In the rows, zero is written as 128.
Each path below is one point turned by a fixed rotation once a step. After each direction that follows a path, write how fast that rotation turns it, in degrees per step (0 if it stays still).
Each turn is a multiple of 5 degrees from 10 to 175, or 0.
Each row of a path follows its step; steps can be skipped.

step 0: [122 124 127 127 134 124 129 132 130 128 126 131 136 126 127 121 128 116
 122 136 138 113 131 134 134 134 122 110 139 123 133 136 124 113 136 134
 144]
step 2: [116 121 133 126 141 136 141 123 125 130 131 135 134 127 139 127 135 122
 123 123 122 121 124 137 134 139 120 136 128 123 133 131 139 112 129 136
 142]
step 4: [124 131 145 128 128 122 128 114 130 118 129 126 141 115 138 135 140 121
 133 130 122 120 122 124 128 128 118 126 123 114 137 129 127 117 132 139
 127]
step 5: [130 132 134 140 133 118 141 134 138 127 125 132 133 120 135 129 137 127
 131 136 125 132 120 127 134 120 131 116 122 113 114 128 128 139 144 137
 130]
step 6: [126 131 121 122 129 123 130 129 137 119 131 133 137 118 123 122 132 121
 128 135 119 117 122 137 139 136 132 119 137 106 139 132 120 125 135 135
 131]
step 7: [118 116 122 124 130 116 153 131 140 124 134 134 129 134 117 128 125 128
 131 128 131 129 128 130 136 119 122 112 128 119 126 129 135 127 139 124
 130]
step 9: [126 127 132 122 137 123 149 144 141 123 127 131 138 130 131 135 127 132
 140 127 121 129 120 124 129 121 122 132 124 138 124 138 133 118 126 129
 140]
step 10: [134 136 148 130 121 120 132 126 131 132 120 130 130 121 126 125 136 126
 140 135 127 118 122 131 124 129 112 126 129 121 137 140 131 114 120 132
 139]
step 11: [133 130 131 140 134 117 142 130 136 125 114 123 136 119 130 134 126 125
 134 134 137 125 115 123 124 129 121 126 127 131 121 129 122 122 150 136
 136]
step 13: [115 118 124 128 137 124 147 122 127 122 123 133 127 131 128 131 114 131
 132 131 126 129 111 134 127 133 129 118 132 117 130 122 125 124 143 122
 139]
Directions:
[130 129 127 127 130 126 123 126 125 130 131 127 126 127 130 129 129 124
 122 127 123 127 129 130 128 129 128 128 130 126 131 130 127 118 129 128
 127]	175
[129 122 122 130 132 124 128 127 130 126 126 127 125 128 124 123 129 129
 127 127 131 128 133 129 126 133 131 126 130 123 127 127 126 129 130 128
 130]	60
[130 127 133 127 132 131 127 127 125 128 132 127 131 122 124 125 129 125
 129 129 128 124 129 132 129 133 124 127 130 129 129 125 128 132 122 129
 126]	175

step 0: [121 112 120 135 129 125 138 136 124 121 136 127 137 123 119 138 130 125
 118 129 128 112 122 127 119 124 142 128 131 123 129 115 127 122 121 123
 132]
step 1: [133 133 118 144 129 113 119 146 124 133 133 134 133 118 126 129 128 130
 111 127 129 129 131 135 129 136 124 127 120 125 126 128 133 114 124 125
 124]
step 2: [115 125 132 128 129 129 139 142 126 130 142 123 128 138 120 129 135 130
 124 127 135 115 131 141 125 133 127 131 117 121 142 131 132 117 137 123
 132]
step 3: [120 134 119 141 141 126 123 122 123 128 125 127 138 130 132 134 121 124
 110 129 131 121 119 139 128 143 134 130 126 135 136 134 137 130 136 129
 132]
step 4: [126 125 117 125 137 125 143 124 119 118 132 136 115 122 126 129 114 129
 122 139 133 114 134 132 124 128 127 127 123 119 130 132 131 114 138 128
 126]
step 5: [134 125 123 134 138 119 132 134 137 113 142 132 140 116 130 136 128 128
 123 134 121 118 125 144 131 125 135 120 122 134 134 127 132 137 131 125
 122]
step 6: [130 133 109 120 134 133 127 135 127 132 133 134 121 127 111 129 129 137
 107 127 124 122 126 132 134 128 127 121 116 122 130 134 125 127 126 122
 119]
step 7: [122 113 125 122 145 122 125 131 122 140 143 127 135 130 130 132 135 132
 116 130 121 121 136 133 118 122 127 127 126 140 139 129 126 126 138 125
 128]
step 9: [121 121 127 139 138 120 133 130 119 120 143 143 128 125 122 132 131 129
 117 131 131 129 128 133 113 122 133 143 120 122 128 125 121 121 124 135
 126]
step 12: [133 125 116 136 138 116 120 127 125 135 125 133 137 127 133 122 116 121
 116 142 123 113 134 124 121 131 139 123 123 134 131 127 131 121 129 120
 128]
Directions:
[127 130 123 131 130 129 123 124 129 130 128 128 126 130 124 127 128 130
 123 131 133 129 123 127 128 127 132 130 128 127 122 124 126 129 126 131
 130]	130
[130 126 125 121 133 126 127 126 129 124 125 129 125 128 130 127 132 133
 126 127 127 127 127 128 129 126 124 128 128 128 128 124 130 134 129 126
 125]	40
[129 123 126 131 129 127 130 124 124 124 123 129 128 124 130 131 122 127
 130 131 126 127 130 126 124 127 130 129 133 127 125 124 129 126 129 129
 129]	85
[126 132 129 130 133 129 131 124 126 124 129 128 129 129 132 122 126 124
 130 128 129 126 129 131 133 129 127 131 126 124 127 131 127 130 127 132
 128]	55
[128 122 130 126 129 135 134 128 128 131 129 133 124 130 128 130 128 128
 128 129 130 129 126 128 130 131 126 127 124 124 124 126 126 126 128 125
 129]	160
[129 123 127 130 126 129 126 126 130 128 131 125 127 131 130 126 132 129
 134 135 130 125 134 132 128 125 130 127 125 130 129 126 129 128 128 125
 131]	140

step 0: [132 114 143 124 137 128 116 118 122 117 125 131 124 116 115 116 121 117
 126 127 127 134 130 117 131 123 141 134 116 124 130 138 135 124 122 113
 115]
step 2: [127 137 124 142 120 133 120 120 149 124 127 126 130 121 136 108 137 125
 124 129 136 132 135 134 118 112 133 122 132 131 135 128 119 116 139 119
 115]
step 3: [127 119 122 133 125 132 128 122 125 126 136 129 131 126 115  95 134 135
 124 125 129 128 137 124 129 118 134 114 115 120 135 145 131 130 120 133
 132]
step 4: [120 115 131 134 138 117 118 126 109 127 126 134 125 117 139 119 130 130
 139 135 126 149 133 122 133 120 139 112 125 116 131 123 129 129 126 122
 117]
step 5: [134 132 135 125 140 134 119 121 135 123 129 127 119 134 127 110 125 125
 140 146 128 132 127 125 114 132 149 126 131 124 128 125 139 123 144 113
 121]
step 6: [118 125 120 125 132 150 115 118 130 128 121 121 122 119 116 114 141 110
 132 124 131 123 137 135 126 121 141 127 119 125 134 123 117 122 135 127
 131]
step 7: [130 115 125 126 140 118 125 125 133 116 132 137 131 118 122 116 131 124
 128 129 133 125 142 133 136 102 124 121 117 129 127 139 121 120 135 123
 111]
step 8: [129 126 137 126 134 118 132 129 125 128 127 129 134 114 140 105 131 127
 121 126 130 126 129 119 114 123 154 121 121 133 134 133 137 130 117 123
 114]
step 11: [128 116 122 123 140 132 119 135 109 129 128 125 118 128 116 109 130 135
 119 131 128 133 140 125 126 125 141 124 108 122 127 128 117 127 134 117
 118]
step 13: [132 125 120 122 127 135 119 116 141 133 141 133 134 123 130  99 128 113
 142 128 128 117 122 129 122 120 142 122 131 131 129 129 133 120 131 129
 122]
Directions:
[128 125 125 129 129 127 130 126 129 134 120 128 130 131 128 130 128 128
 130 128 127 135 127 130 130 127 128 127 127 130 128 126 122 128 130 130
 124]	145
[128 128 122 129 125 127 132 131 126 124 129 124 132 125 127 127 131 132
 132 129 131 129 131 129 124 127 125 130 124 131 127 129 129 127 126 132
 123]	80
[127 125 124 121 129 134 128 129 123 133 129 123 128 127 132 126 129 128
 126 129 124 125 127 130 129 129 129 125 129 129 129 126 127 128 123 128
 130]	145
[127 125 126 126 123 126 130 123 128 129 132 130 126 127 120 130 128 127
 126 129 127 128 127 128 130 125 125 125 123 125 130 127 126 125 124 126
 128]	100
[127 128 126 130 130 130 126 127 125 128 126 130 133 130 128 125 132 126
 128 127 129 127 128 126 133 129 123 130 127 126 122 134 128 123 126 125
 131]	100
[121 125 128 129 132 126 128 128 128 127 128 127 128 127 131 131 127 127
 133 128 129 126 133 131 131 123 124 128 130 123 131 125 130 128 128 133
 131]	130

step 0: [125 136 124 114 121 117 120 117 116 124 122 131 134 121 119 121 129 135
 122 112 121 120 116 130 121 127 124 127 130 143 143 132 129 132 123 125
 111]
step 3: [124 138 128 119 137 110 122 115 118 118 117 135 121 133 125 123 124 135
 129 125 127 124 127 140 130 128 127 138 117 132 138 110 131 122 112 132
 120]
step 6: [126 123 140 126 122 131 122 114 116 123 117 134 135 124 128 120 125 138
 118 122 127 124 123 129 119 125 146 127 130 139 131 117 131 119 105 135
 118]
step 7: [134 142 123 134 127 118 115 122 110 131 128 135 120 133 142 125 130 132
 119 134 122 131 125 149 126 125 135 128 121 126 139 119 131 132 115 136
 118]
step 8: [131 133 130 128 128 109 140 122 128 124 121 141 121 126 127 127 118 119
 127 130 107 139 115 137 134 125 133 123 129 118 143 131 118 133 117 134
 131]
step 9: [117 134 133 120 124 117 132 116 135 127 112 127 130 120 126 123 125 123
 127 124 120 119 109 130 128 125 128 132 130 141 140 123 139 117 108 130
 138]
step 10: [139 123 132 130 124 128 107 112 120 138 126 129 123 121 134 112 133 130
 118 123 123 116 118 129 126 120 134 117 128 131 141 123 133 121 114 125
 126]
step 11: [147 136 130 135 116 125 134 128 117 134 119 131 112 132 137 126 123 125
 121 134 116 130 125 126 127 120 136 121 130 128 139 131 131 134 114 146
 116]
step 12: [126 133 137 129 125 112 145 108 120 120 116 126 129 123 126 129 115 127
 125 128 113 124 129 143 125 130 139 131 137 125 130 121 127 122 119 142
 125]
step 13: [117 140 128 121 121 121 119 105 123 134 123 124 130 127 134 122 136 127
 126 130 125 122 108 147 129 131 123 128 134 129 146 123 125 127 124 131
 131]
Directions:
[128 130 129 128 127 137 126 128 126 127 131 128 129 128 131 128 127 127
 123 128 126 127 128 119 129 126 131 130 130 126 130 127 133 127 126 126
 127]	80
[130 134 130 126 130 130 130 129 124 127 129 129 128 129 122 126 125 124
 124 131 127 132 128 132 130 131 124 130 130 125 127 125 128 125 130 126
 128]	80
[126 129 126 128 134 129 127 126 132 128 128 129 125 130 130 128 127 127
 132 125 127 130 127 126 135 126 124 129 122 126 131 127 127 124 124 127
 134]	65
[124 126 129 124 126 128 127 123 126 130 124 128 133 130 127 126 128 130
 128 123 132 126 131 129 126 131 124 128 129 125 126 123 132 129 125 128
 131]	110
[133 129 123 127 125 125 127 132 129 128 132 129 128 129 129 130 126 127
 129 119 123 130 132 129 128 129 125 126 128 126 129 128 131 128 128 129
 123]	100
[127 132 129 129 133 127 128 125 128 126 128 123 130 126 124 130 126 132
 128 125 126 128 131 129 126 127 130 133 127 135 125 131 132 124 126 127
 127]	120

step 0: [140 122 128 124 143 125 127 119 139 141 136 122 118 116 136 138 146 130
 126 123 147 142 133 130 136 124 125 127 131 125 127 139 133 122 120 133
 128]
step 2: [127 130 119 124 128 122 114 140 139 130 136 128 134 125 138 130 143 136
 147 129 127 139 132 128 125 127 119 138 131 112 121 137 126 133 132 128
 109]
step 3: [128 129 108 117 134 127 127 127 115 128 125 123 131 139 125 127 121 121
 121 115 126 126 134 141 135 111 115 128 123 127 123 135 129 128 113 111
 136]
step 4: [135 148 129 134 135 120 114 116 116 138 125 125 133 126 142 131 140 131
 117 139 137 136 128 122 124 125 128 133 138 134 120 138 126 132 131 131
 113]
step 5: [114 134 129 131 139 135 139 120 122 127 129 134 132 125 117 127 126 120
 136 134 117 134 133 121 141 127 119 149 126 119 124 138 132 128 109 126
 139]
step 7: [122 131 121 145 120 139 126 135 113 131 142 124 137 122 130 135 119 132
 120 122 121 142 132 123 140 120 114 120 130 123 125 126 116 131 115 125
 137]
step 9: [124 124 122 134 122 139 134 124 115 129 132 121 140 120 120 127 131 129
 141 142 123 137 118 118 146 131 138 132 144 129 143 121 132 134 119 135
 128]
step 11: [125 115 118 133 124 118 130 129 120 126 150 131 129 128 143 130 138 131
 124 123 125 124 119 127 146 124 134 112 137 135 141 131 123 132 131 124
 137]
step 12: [126 138 127 128 126 128 135 114 120 132 119 119 126 116 113 132 132 123
 118 124 138 134 119 127 129 133 121 114 120 124 122 124 136 125 146 142
 144]
step 13: [128 128 135 127 142 121 143 129 130 131 133 125 119 117 141 128 143 135
 145 123 118 131 117 128 129 131 141 138 135 124 145 116 129 135 130 128
 133]
Directions:
[128 125 127 130 120 130 128 127 128 131 125 131 125 127 129 128 130 129
 134 128 126 125 124 126 125 126 131 129 125 125 124 131 130 133 125 125
 128]	90
[125 129 128 129 133 123 131 132 127 129 126 124 125 128 126 123 127 127
 127 128 128 121 127 130 124 123 131 129 126 129 124 125 126 129 127 129
 130]	155
[129 127 128 127 124 130 129 129 128 125 131 126 124 129 133 130 127 130
 122 125 133 131 128 127 124 125 129 130 127 133 128 130 125 130 123 126
 130]	100
[127 125 129 128 129 129 135 125 123 125 128 128 129 131 132 128 127 131
 131 124 124 127 125 127 130 127 127 127 127 128 128 126 126 122 123 129
 124]	175
[128 126 133 128 133 135 128 130 129 131 127 127 126 126 131 132 129 130
 127 127 124 128 132 129 125 127 129 124 128 123 128 127 125 128 128 133
 133]	55
[126 130 124 129 128 133 130 129 128 134 131 129 130 124 126 124 127 129
 129 124 125 125 131 127 131 127 129 130 128 133 134 129 127 128 127 123
 131]	170

step 0: [126 145 122 123 123 136 122 137 120 141 121 128 120 134 120 131 125 126
 134 131 148 137 134 135 129 113 144 135 123 120 124 138 134 117 123 118
 123]
step 2: [135 113 123 115 118 113 128 129 133 135 130 123 120 129 115 115 121 136
 140 124 134 133 123 128 126 112 124 115 115 141 122 122 136 130 119 127
 132]
step 4: [128 123 128 136 140 133 124 118 139 135 117 129 116 146 127 108 148 116
 130 128 124 131 139 123 130 132 122 124 118 134 122 128 129 121 126 136
 124]
step 5: [122 132 122 134 125 144 128 124 133 130 112 128 117 129 116 123 117 135
 133 135 127 139 127 130 119 116 134 120 130 149 116 123 129 117 130 144
 123]
step 6: [111 129 118 136 127 125 130 132 118 134 122 122 123 121 137 127 128 125
 146 127 111 137 128 122 108 128 134 140 122 124 120 126 116 120 118 136
 119]
step 8: [124 129 122 144 113 126 128 137 127 116 116 120 126 129 119 136 115 124
 116 125 133 124 132 135 132 130 135 135 111 131 112 121 142 124 122 138
 128]
step 9: [112 140 127 122 118 124 131 129 129 131 112 112 125 132 136 123 131 117
 130 123 122 115 124 121 135 137 122 140 106 138 129 138 124 123 124 127
 126]
step 11: [125 117 134 134 134 123 136 124 116 139 122 113 132 119 120 134 125 145
 130 132 122 121 131 129 133 136 135 131 116 118 129 123 132 119 123 153
 133]
step 12: [136 138 137 126 123 119 126 110 117 137 131 124 135 137 137 119 129 120
 138 140 138 123 121 117 130 134 133 131 115 130 129 121 122 111 128 139
 139]
step 13: [118 127 140 136 137 138 120 122 119 115 127 123 135 137 116 124 121 132
 127 140 144 133 123 131 129 139 127 132 124 131 118 111 121 113 123 117
 126]
Directions:
[126 131 130 132 123 129 132 128 129 129 130 132 127 129 129 123 124 128
 129 128 130 123 126 130 131 129 125 129 131 136 129 127 125 125 126 127
 126]	95
[131 129 126 128 123 125 132 128 130 126 126 126 129 123 123 133 128 125
 130 130 129 125 129 124 123 126 130 127 127 129 131 133 125 124 126 128
 130]	120
[129 127 125 125 131 125 124 125 127 131 132 126 128 127 125 123 124 132
 127 128 131 123 133 130 128 131 129 131 125 130 130 133 128 127 131 128
 128]	40

step 0: [128 116 141 126 114 117 136 139 125 133 122 132 119 124 133 146 141 121
 120 128 127 132 117 128 126 145 111 127 147 126 130 134 136 124 135 132
 121]
step 1: [126 114 122 129 138 124 135 124 125 142 130 122 128 132 123 130 142 111
 133 120 130 134 130 129 123 110 114 127 130 132 139 129 131 143 106 142
 130]
step 2: [134 104 133 114 126 133 120 151 131 119 128 116 131 124 123 131 135 131
 121 114 132 131 127 133 127 121 142 117 139 125 128 131 140 139 137 127
 132]
step 4: [123 116 120 135 132 110 126 132 115 120 140 127 139 122 128 128 131 122
 138 113 137 122 138 120 131 119 127 128 136 136 140 128 122 152 117 132
 137]
step 6: [124 131 130 128 122 109 153 128 138 140 139 124 116 125 131 140 131 119
 134 128 134 132 127 134 128 130 118 130 142 130 126 146 128 136 121 145
 132]
step 8: [137 121 138 123 117 119 128 142 142 127 131 130 129 126 130 126 145 120
 113 126 128 124 108 124 137 133 129 118 136 121 125 148 143 133 133 118
 123]
step 10: [139 116 132 130 133 130 114 130 127 129 134 134 126 130 121 133 141 125
 124 110 131 121 133 130 119 115 146 117 127 129 145 131 140 147 119 127
 134]
step 11: [130 120 127 117 118 120 139 128 143 124 126 126 128 116 127 138 140 122
 122 130 130 137 131 135 122 141 146 123 149 125 127 150 130 130 141 127
 129]
step 12: [124 129 111 131 134 116 128 123 135 136 137 125 120 115 135 147 133 120
 132 126 132 117 142 116 131 119 120 139 143 127 138 128 131 138 115 131
 139]
step 13: [135 117 124 125 123 122 114 146 126 124 133 127 134 122 120 127 128 122
 116 113 141 114 126 126 120 142 131 122 129 136 143 140 132 140 121 118
 119]
Directions:
[126 127 131 129 122 127 129 124 134 129 129 126 127 128 129 131 126 134
 123 128 127 128 129 125 129 126 125 125 133 129 124 127 128 124 128 128
 129]	125
[125 128 128 127 125 131 125 132 128 131 128 129 128 129 123 125 130 130
 129 129 129 124 124 126 129 129 131 125 130 132 132 131 130 124 135 131
 130]	130
[127 125 126 130 127 132 129 131 132 126 125 129 130 130 133 124 128 130
 132 127 129 130 124 130 132 122 127 123 128 125 129 127 131 129 127 127
 122]	55
[129 128 123 134 129 128 131 130 124 135 126 127 125 129 127 125 130 131
 126 132 128 130 133 126 133 126 129 127 131 129 128 128 124 130 125 129
 129]	130
[131 124 133 135 125 129 127 124 123 127 129 135 128 129 128 126 127 127
 128 127 127 128 128 127 124 130 124 126 129 131 130 128 128 129 127 132
 124]	80
[127 122 130 129 131 129 136 130 130 128 127 133 128 128 127 131 128 129
 130 132 126 129 127 127 131 133 129 131 126 127 127 133 131 124 128 125
 129]	130
[127 130 126 130 128 122 130 126 127 130 126 126 124 131 129 125 123 124
 129 128 124 131 124 129 125 126 128 131 135 126 131 130 129 126 132 126
 128]	130

step 2: [130 127 126 126 136 112 118 125 132 127 128 138 128 120 113 137 136 117
 130 119 124 118 128 120 130 131 130 126 126 128 123 129 114 132 133 129
 127]
step 3: [124 130 132 130 136 115 127 131 126 119 129 123 128 122 132 129 122 114
 115 116 138 131 137 130 129 133 144 128 122 124 126 125 127 128 130 120
 120]
step 4: [127 135 134 122 127 132 129 134 133 121 127 121 128 127 134 121 121 120
 126 117 138 134 113 124 118 141 119 130 126 128 121 137 125 128 134 117
 128]
step 6: [131 132 134 130 142 130 134 118 129 126 119 125 122 122 135 129 128 125
 143 122 130 134 138 123 136 132 142 124 130 139 134 129 123 123 120 124
 120]
step 7: [129 131 133 127 137 125 136 126 127 124 114 126 119 131 126 128 123 115
 132 118 130 124 121 128 137 126 110 120 133 133 136 128 122 132 135 128
 119]
step 8: [127 119 130 120 128 124 135 133 118 132 124 135 128 119 123 124 132 112
 128 127 129 131 126 144 124 131 124 126 118 134 123 116 126 136 133 132
 117]
step 9: [129 133 140 127 133 134 125 133 120 135 128 118 126 110 122 118 136 129
 133 134 136 129 128 129 123 134 135 129 120 134 131 124 127 123 138 116
 124]
step 11: [132 134 128 130 122 126 133 139 135 128 124 129 136 123 126 133 129 112
 142 121 126 125 135 133 137 135 139 132 129 126 121 129 131 143 122 133
 122]
step 12: [128 143 121 125 125 125 120 134 121 125 118 111 125 117 137 131 127 122
 135 126 124 121 125 134 131 131 130 121 120 124 130 136 122 129 125 120
 121]
step 13: [122 122 122 125 126 136 126 114 122 131 122 131 122 117 122 131 120 115
 126 122 127 128 122 132 128 131 125 115 124 124 121 137 123 131 132 116
 138]
Directions:
[126 128 130 125 127 136 124 128 134 131 132 132 126 128 125 128 127 130
 133 129 127 129 130 126 126 127 131 130 133 131 129 129 127 126 128 127
 126]	80
[129 126 126 127 127 132 132 128 133 126 124 131 130 131 124 126 132 128
 128 125 128 128 124 129 128 126 125 128 129 127 120 127 125 132 131 131
 131]	120
[127 126 128 125 131 131 125 126 127 125 127 132 126 130 135 127 127 128
 125 123 127 134 127 121 129 131 128 125 126 128 127 129 128 126 128 131
 127]	35
[125 129 122 124 134 129 127 131 127 127 129 129 131 128 126 131 136 129
 128 130 132 129 127 130 129 131 131 128 127 126 130 126 128 127 124 130
 126]	120
